Each named move below is a turn or a mirror, shown by a few rows before and after it. Which moves, in which order, take the first row of each later pair to the second? The first pair is answered.
Z:
[ -1  12   5   8   9  12  10  -9   0  -2   2   0 -15   6  15   6  11  28
  25  16  -6 -10  12   3 -27 -37 -10  10  -3 -12   6] |-> [ -5  -4  -3   6   3   4   5  -2   4  -4   1   1 -10   5  25   2  23  23
  15   5   7 -10   1  -2 -13 -40  -2   7  12 -10   2]
[ -1 -13 -16 -12 -13 -19 -16  12  16  -6  -6  -7 -15   2  12  -7   8  18
 -13 -11  20 -10 -15 -11 -13 -25   0   8   2   8  -5] |-> [  6  19   4 -11  -6 -22 -13  -6  14  -7   8  -3 -14   5   0   5 -15  20
   4  -1   5 -11   8  -3 -23 -16  -5   9 -24  10  -7]
[ -1   9   9   4 -10   1   1  -7   9   5   0  -8   4   2  -7   6  -4  -2
  11   9  -9   9   2  10 -16  -1   3 -13 -17  -1  -1] |-> [ -4 -15  -2   8 -15   1   0   6  16   1  -7  -9   6   4   0  -2  13   3
   2  -8   2   2 -13   1  -5  -5   0 -20   6  -6  -2]
E:
[  4  13  12  -6  12  13   6  -1  -1   7   6  -7   0  -4  -5  -1 -14 -16
   0  -5  -9  10  -7  -3  17  17   5   2  -3   4   1] |-> [  5  24  13  -7  14   6   2  -2   5   5  13 -10  -4   2 -11  -1  -9 -11
   2   1 -11   8  -1   2   9   8  -2   2 -16   8  -6]
[-40 -21  -2   0 -20  20 -10  13  -2   5 -20   5  10  24 -13  15  16  40
  12  18  10   0 -35  -4   9  -2   1  10  60 -16 -20] |-> [-34 -14  11   6 -11  30  -2   9 -10   7 -23   9  12  22 -30  19  17  25
  29  21   2  11 -28   0  14  14   1   6  60 -29 -11]
[ 17 -23  31   7   8 -18 -11   4  -1 -23  -9 -15  -7 -11  -4 -12 -25  12
  29  -9  15  -2  -5   3  -4  -6  -5 -11  23 -38  21] |-> [ 15 -15  29  13   8 -17 -13  -9  -5 -20  -4 -12  -5  -7 -12  -5 -24  10
  37 -10  10  -1  -5   2  -6  -5  -3  -8  18 -38  21]
A:
[-11 -43 -14   8  14  -9   5  12   5  -4 -11  29  14   8  -8 -20   3  30
 -30  20  20  -9 -36   3  -7 -11   5 -23  16  30  -1] |-> [ -6 -38  -3  18  25  15  19   7  -8   8 -12  36  25   9 -22 -14  -6   4
 -28  14   9   6 -25   9  18  17   0 -26  17  17  17]
[-21  11  19 -37  18 -13  26  -6  -3  -1 -13  -4  -8  -3 -23  -7 -32 -12
 -42 -14  24   0 -15   3  25  27 -10 -10  26   5  15] |-> [-26  -7  23 -36  14  11  21   8 -12   7 -27 -10  -3 -29   7   3   4  10
  13   0  -8   9  -4   4  -7  22 -14 -32  13 -28  52]
[ -9  12  26 -29  13 -25   9 -47 -13 -11  10  -8 -18 -14   5  20 -20  37
  37  19  -6 -11  49  33 -39 -16   5  17 -31  -8  -9] |-> [ -4  29  23 -23  14 -33  21 -58 -11 -15  17  -4 -15   5 -22  21 -49  20
   3   9   6  -4  37  27 -10  -6   6  29 -20   8 -26]
Pairs:
Between the rows of a pair lie 2 to 3 moves.
[-21 -29   4  14   0  19   4  41   4  14  -1  12   9  14 -25 -17  25   3
 -55  -5   3   6 -22   0  56  -2   9 -16  34   9  22] |-> [ -4  27  38  -2  28  28  -1  11  -5  23  12  17   3  10 -36   7   2  10
   3  26 -38  12  37  18   3   9  -9 -23 -30  -5  43]  A, Z
[  4 -50   7  19   8  -7  -4  31   1   0  17 -11   5  -1   6   9  -1   5
  -7 -24   7  -3 -21  -6  -1 -31 -12   9 -13   4  -3] |-> [  3 -48  10  18  13   4  -3  28  -6   0  15  -7   6 -10  12  13  -1  10
  14 -17  -7  -4  -8  -4 -22 -31 -17   4 -20  -4   5]  A, E, A
[  1 -47  -9  18  17  18 -22  10 -19 -11 -38  -2  13 -14  19  -4  25  11
 -30 -21 -11  -4 -15  16  37  19   3 -22  28 -14   1] |-> [  3 -37 -15  18  19   7 -15   7 -13  -9 -33  -4  11 -10   8  -5  18   7
 -46 -24   3  -7 -19   9  51  22   4 -12  29  -4 -14]  A, A
[  2  30 -13   7  24  -2  18 -46  13   4  39  15   0  -7 -35  22  -7  -2
   2   3 -21   7  23  24   5  52  -9   5 -36 -21 -21] |-> [-10 -18 -49  13   1 -18  18 -26  26   3  26  17  -3  -2 -19   2  17   9
 -44 -19  20  -9 -22  12  32  31   3   9  11   0 -42]  A, Z, A
[-19 -12 -29 -11 -18   4  -4  18  -3  -8 -25  -5  -1 -11  15 -12  31  25
   5  18  -4   4   3  10 -32 -29   3 -30   4 -11  21] |-> [-17 -12 -12   6  -2  37   9  14 -17  -2 -25   7  13 -12  -7 -12  19 -10
   7  10 -17  29   1  17  11   7  10 -31  15 -23  30]  A, E, A
[-21   1 -27  -6  -7 -19   3   3  -8 -20 -12   9  -7 -17  10   1  30  64
 -44  10  29   5  -5  -6 -27 -30 -30 -40   5  -3  -9] |-> [ -9  59   2  -3  22  -8  24 -31 -18 -18  15  28  -3  -5 -35  16 -21  19
 -41  11  14  28  19   4  -2  10 -41 -24 -21  -3 -14]  Z, A
[  0  -1  -1 -22  -7 -23 -19  10  14  12  -2 -29  -7  15  18  -1  13  -5
 -20 -13  54 -34 -23  -7   9 -40  -4   8  19 -15   7] |-> [ -4  -8  16 -13   4   7 -19  12   2  20 -16 -26   5  -4  30   4  30  -5
  24  -5  30 -16 -19  -1  -2 -31  -9  -3  11 -41  38]  A, A
